Here is a table of points, one per row:
<  -6   11    3  -35   18    1    8  -83   17   47   18   48  -31    8  -29    3  -19   31   33   -6    1   57   38  -19  -63   23    0   14  -35  -20  -23   27   22   22   25   26   46   27   -6   26   12 -102   -1   -5   11   22   32   49>
<  6  10 -14  -1 -29   5  -1  47 -14  57  -1   7   2 -39  19   9  -2 -30 -26   4  69  41  12  12 -41  48  37   8  17 -76   4 -45  56 -19  35 -28   4 -24  -5  49   4  37  25 -68  57 -49 -10   7>
< 26  33 -23  26  15   1  67 -60  -9 -51  15 -62  38   3  18  25 -21  -6 -34  32 -10  15  25 -20  48 -17 -39  14  21 -13  23  16  30   3  35  33 -24 -47   8  72 -23 -33 -10  36 -17 -16  38  47>
<-31 -17  27  29 -13 -24  45  84 -41 -44   0 -17  26 -31 -25  -4  19  -2  62  35  34 -13  -9 -32 -55 -11  38  24  30  16 -15  18  26  36   3  38  57 -34   0  -9  10 -11  16  44 -38  28 -23  20>
<-28   8 -32   1 -39 -19  -7  17  -3   8  22 -65  -5  44  -6 -32  51  50 -28  -1 -26  15  24  25   3  -9  28 -14  -2  40  46 -61  22 -25  28  48  34  25  23 -29  11 -40  56   5 -10 -21  68 -29>
<-29 -35 -68 -24  -2 -13  11 -32 -31  -3  31 -61  10 -49 -13  19 -57  32  29 -31 -31  -8   0  10  14  29 -33  44  12   4  -9  29  17  36  28 -38  -6  -3  18 -73 -72  13  57 -36   0  -1 -37 -28>
< 33  -9  10 -35 -48 -34 -33  -6 -15  19   7  -6  -9 -40   5 -41 -43  21 -11  -2  27 -13 -63 -19 -11 -74 -34 -19 -42  -8  31  59  -3   3   2  68 -28  30  54  24   0  55  23 -18  31  29   0  11>
< -2  -3 -62  16  -9 -18 -21   7 -12  25 -37   9 -13 -29  40  47  13  35  51  22 -52  13  29 -47  23  12  13 -17  48 -15  25 -19 -92   4 -23  -3  13   9  14  34  33  48   3  70  25  15 -28 -20>
<-25  43 -14  -8  18 -35   3  22  13 -35  22 -16 -43  32  16  54 -31 -11  24  53  -7 -31 -24 -68   7 -24  43 -31  13 -14 -68   9  36 -12 -37 -15  -3  69 -58 -12  -4  18 -43 -36  -8 -38  82 -22>
<-72  -9  19 -11 -40 -17 -16 -23 -30 -18 -31   7  -8 -28  12 -18 -30 -23  -1 -19  20 -21 -38  29  11  50  31  49 -14  51  15  18 -41  -9  81 -38  -9   0  21  28  34  -2 -59  -1 -38 -21  36 -43>
<-40  -9 -56 -14  45  13 -40   1  -2  -8  10 -10 -20  65 -25  -2  35 -31   2 -41  66  22  -9  -5  49 -17  28  35  -4 -29  13  82 -14  37 -38   4  18 -22  11  16  17   0  16  24  28 -24 -12 -16>
< 17  25  24   0 -24  16  15 -23   9 -13  49  11 -84  21  32 -36  -5  36  29  11  48   7  -7 -18  36  -4  20  44 -17   5  30 -52   5 -22  -2  18 -14 -16 -33   4 -92  26 -26  12  -3  25 -58 -33>
< 20 -54  30  10   1  10   8  16 -11   3  72  27  31  64   4  29  26  15 -47  31  -8  20 -35  56   5 -17  36   6   8   2 -44  25 -60  28  60 -44 -24  43 -51  26  -3  54  27  10 -15   9 -27  47>
<-44 -11   0 -76 -13 -36  41   1 -16 -39 -29  -1 -44  -6  11 -26  -2 -57 -51  -7 -36  37 -14   0 -25 -16 -50  -1 -12 -21  13 -78 -69  45 -56 -11  14 -21 -19   0  -6   6  15 -24 -24 -25 -17  35>
< 35  25 -65 -26  54  12   8   0  -7 -14 -24  52  -2 -13  47 -43   9 -28 -16   5  30  -7 -13  45 -29  16 -13 -75  18  56 -22 -17   2  51  52  54   9  55 -25  -7 -10   8 -11  48  25 -12   1 -25>
< 18 -51 -36  17  19  43   1 -39  41 -28  29  34  -4 -40  14  15   8 -31   2  23   1 -58 -16  19 -29 -13  21  22  27 -58  -7 -24 -46 -56 -13  73 -41 -14  18 -28  25 -43  12 -30 -38 -31 -12 -26>
< 12 -26  46 -44 -12  18  59  25 -39 -14 -16   3 -28  13  26  71  21  28  14 -30  -8 -46  26  66  40   7 -30  -3 -56 -26   5  -2  30 -22 -28  14  -3  30   5  21  37 -15   4  28  27  -6  -3 -26>
<-14 -41  11 -10  -2  -8 -65  -1  27 -19 -22   3 -11 -37 -37 -29 -14 -20 -21  58 -20  44  72   5  -4   9  10   5 -18 -27  -3  21  82 -54   0  -2  -3  19  21 -22  -8  56 -28  79 -46 -45 -36  21>
< 83 -18  28 -31 -42 -43 -22 -13  18 -50  11 -43   6  21  -2   8  51  18  -4 -65  20   9 -33 -28 -34  94   1 -25  40   2 -35  25   3   3  -6  12 -28 -51  -3 -37  13  35   3  -3  11 -10  25  23>
< 10   2 -30  13 -21  14 -22  25  -9  24  33 -25  28 -18  -2  52 -15 -42 -54 -13  14  10 -39 -22  13  16  -6   4  39  41  41 -36  33   5 -49  -1 -13  66  -4  -2  39 -61 -24   2 -14  70 -54  19>
<  56  -16   -3   -6    7   55   -3   34    1  -46   51    2   28   -8   31  -14   -2  -35   21   -2 -103   17  -37  -46    6  -34   18   39  -47   24   19   10   12  -12    6  -26   77  -34   -6   -9   29   -1  -27  -23   54   -5   -6   -5>
< 22  20  26 -10 -24  22   6 -35  34   5 -65 -38  10  35 -42 -16 -20  -2 -23   3 -25 -15   0  81   3 -13   0  13  71  -3 -52  22  12   7 -32  42  84   7  -7  50 -14  14 -23 -36  28  35 -30 -33>
< -1 -11  -7  26   0  22  -4  21 -17  23 -77 -67  -2 -17 -35  39  42   8  -7  -3  19  19   8  26 -56 -54  -4  -3 -31  18 -17  10 -53 -48  14 -17 -33 -11 -46 -27 -35 -31 -61  31  44  -8  17  10>
< -5  57  21  37  38 -58 -49 -10 -40 -37  26  -5  18 -11 -20 -23  10  13  21   3  -3 -48   5  50  12  -3  -6 -67  -7 -44  47  -4 -22 -33  15 -33  21   5  12  -3   2 -39 -35 -45  22 -20 -46  31>
< 28  64   0 -40  40   5  37  -1  19  22 -23  20  34 -68   6  -2  94  15   3   0  -5  27  28  -8  52 -15  46  24 -12  23  -9  41 -32 -17 -11 -26  -1  32  22  -2 -30  13  16 -52 -68  14   9  -8>
< 21  -4 -25  61  15 -90  30 -45 -31  33 -40  17  48  36 -29 -19  13  -6  -5 -15  -8 -23   7 -42   3 -15   2  77 -55 -18 -24 -50  18   3  -9   5 -11  25 -12 -41  33  35   2   2   2  11 -24 -13>
<-23 -15  17  25  51  32   7  28 -19  66 -32   5 -17  40   6  19 -20   6   1  12  -5  15 -31 -23   7  61 -61 -20 -14  44  28  35  -7 -56   8  73  15 -21 -15 -32  16  41  -5 -55 -43 -28 -21  36>
< 19 -38 -29  60 -26  25  12  48  28   9  17  49 -60 -34 -47 -28  44  15 -23  27  -8 -49  10   4   0  62 -36  13 -22  37  -2  24  24  58 -33 -45 -26   7  41  40 -28  -5 -22 -35  33  -3  26  26>
<-28 -70  34  35  50 -45   8 -25  75 -51 -37  -1   0  -2  26  -3   1 -15  15  25  20  64   2   1   9   6 -34 -35  20  19  46   7  12 -28   2 -39  -8  13  -7   5  12 -20  51 -33  43  68  17 -34>
< -1   7  24  75 -38   7   0   8  27   9  39  23   8 -15  16  25 -22  -6 -42 -75  31  48  43 -10  34 -54 -36 -45  -9 -18 -38  -6 -31  48  -1  15  36 -19  37 -36  15  11 -50   3 -31  -7  23 -75>
<-18  28  20 -10  33  82  34 -45 -20  22   6 -29   4  -9 -41 -51   8  10  55  12  14  22 -48  13  40 -25  12 -43   3   5 -56 -66  13  -3  -9 -47 -33 -31  46 -18  73  14  10  34  24  -3   7  22>
<-44  46  44  11 -26 -12 -40 -12  56   2   6  37  48 -15  42  32 -31 -11  11  30  29 -32  -2  12  34  27 -20  19 -27  29 -32 -15 -23 -13 -25  15  33 -29  33 -42 -54 -16  44  27  43 -22  13  70>
< 57  41   2  27 -21  18 -54  -8 -62  -1   1  18 -46  54  44 -12  -7 -42  29  -3  -8 -30  31  24 -52 -33 -64  22  51  14  -6  21   0 -18 -14 -69 -15 -10   7 -17  18   2  53   1 -38  50  48  11>
<-35   7   1 -16 -33  28  32  21  -3  21  12   9  27  25 -45 -31 -32 -64  -7 -51 -37 -43  78 -56   7  24  51 -83 -37  -8 -12  -1 -15 -40   4   8 -33   4 -18  20 -52  -4  28   9  -3  52   2   4>
<-11  -6  30   2  65 -25 -21  73  20  42  12   4  10 -23  29 -65 -47  54 -14 -41 -32  -9 -42   4  12  18   1  18   8 -49 -33   0   9  -1 -28 -17 -31 -10 -71  32  13 -59 -32  45 -42  28  44  -7>
<-13  19  42 -41 -23   8 -25 -22  -6   6 -20  27  31  28 -13  -7 -36  58 -38  68 -11   2  49 -33 -38  -6  19 -16   5  46  29  16   8  42 -37 -26 -67 -56 -11  -5  19 -27   8 -13  13 -62 -76 -71>
<  8  -2   7 -33  14  40  -6   7  55  29 -38  35  20  42 -32  55  10  14  50 -52  -3 -57 -25  12 -31 -47  12   3  27 -27  91 -39  35  55  53 -16  -8 -12   9   2 -35  20 -11   3 -46   1  29  23>
These points spread out most along one direction. Take the direction at right angles to it along which they spread out most. Go by this last direction. For each point below, how far along it does it lie, from 0 to 99? The average is 50, and the first point in the table lies past the average. One standard deviation of the points above along it is 16.
<-29 -35 -68 -24  -2 -13  11 -32 -31  -3  31 -61  10 -49 -13  19 -57  32  29 -31 -31  -8   0  10  14  29 -33  44  12   4  -9  29  17  36  28 -38  -6  -3  18 -73 -72  13  57 -36   0  -1 -37 -28> -> 34
<  56  -16   -3   -6    7   55   -3   34    1  -46   51    2   28   -8   31  -14   -2  -35   21   -2 -103   17  -37  -46    6  -34   18   39  -47   24   19   10   12  -12    6  -26   77  -34   -6   -9   29   -1  -27  -23   54   -5   -6   -5> -> 44
< 19 -38 -29  60 -26  25  12  48  28   9  17  49 -60 -34 -47 -28  44  15 -23  27  -8 -49  10   4   0  62 -36  13 -22  37  -2  24  24  58 -33 -45 -26   7  41  40 -28  -5 -22 -35  33  -3  26  26> -> 28
<  8  -2   7 -33  14  40  -6   7  55  29 -38  35  20  42 -32  55  10  14  50 -52  -3 -57 -25  12 -31 -47  12   3  27 -27  91 -39  35  55  53 -16  -8 -12   9   2 -35  20 -11   3 -46   1  29  23> -> 33
< -2  -3 -62  16  -9 -18 -21   7 -12  25 -37   9 -13 -29  40  47  13  35  51  22 -52  13  29 -47  23  12  13 -17  48 -15  25 -19 -92   4 -23  -3  13   9  14  34  33  48   3  70  25  15 -28 -20> -> 56
<-44 -11   0 -76 -13 -36  41   1 -16 -39 -29  -1 -44  -6  11 -26  -2 -57 -51  -7 -36  37 -14   0 -25 -16 -50  -1 -12 -21  13 -78 -69  45 -56 -11  14 -21 -19   0  -6   6  15 -24 -24 -25 -17  35> -> 49
< 20 -54  30  10   1  10   8  16 -11   3  72  27  31  64   4  29  26  15 -47  31  -8  20 -35  56   5 -17  36   6   8   2 -44  25 -60  28  60 -44 -24  43 -51  26  -3  54  27  10 -15   9 -27  47> -> 20
< 33  -9  10 -35 -48 -34 -33  -6 -15  19   7  -6  -9 -40   5 -41 -43  21 -11  -2  27 -13 -63 -19 -11 -74 -34 -19 -42  -8  31  59  -3   3   2  68 -28  30  54  24   0  55  23 -18  31  29   0  11> -> 26
<-23 -15  17  25  51  32   7  28 -19  66 -32   5 -17  40   6  19 -20   6   1  12  -5  15 -31 -23   7  61 -61 -20 -14  44  28  35  -7 -56   8  73  15 -21 -15 -32  16  41  -5 -55 -43 -28 -21  36> -> 45
< 83 -18  28 -31 -42 -43 -22 -13  18 -50  11 -43   6  21  -2   8  51  18  -4 -65  20   9 -33 -28 -34  94   1 -25  40   2 -35  25   3   3  -6  12 -28 -51  -3 -37  13  35   3  -3  11 -10  25  23> -> 17
<-13  19  42 -41 -23   8 -25 -22  -6   6 -20  27  31  28 -13  -7 -36  58 -38  68 -11   2  49 -33 -38  -6  19 -16   5  46  29  16   8  42 -37 -26 -67 -56 -11  -5  19 -27   8 -13  13 -62 -76 -71> -> 68
<-14 -41  11 -10  -2  -8 -65  -1  27 -19 -22   3 -11 -37 -37 -29 -14 -20 -21  58 -20  44  72   5  -4   9  10   5 -18 -27  -3  21  82 -54   0  -2  -3  19  21 -22  -8  56 -28  79 -46 -45 -36  21> -> 81
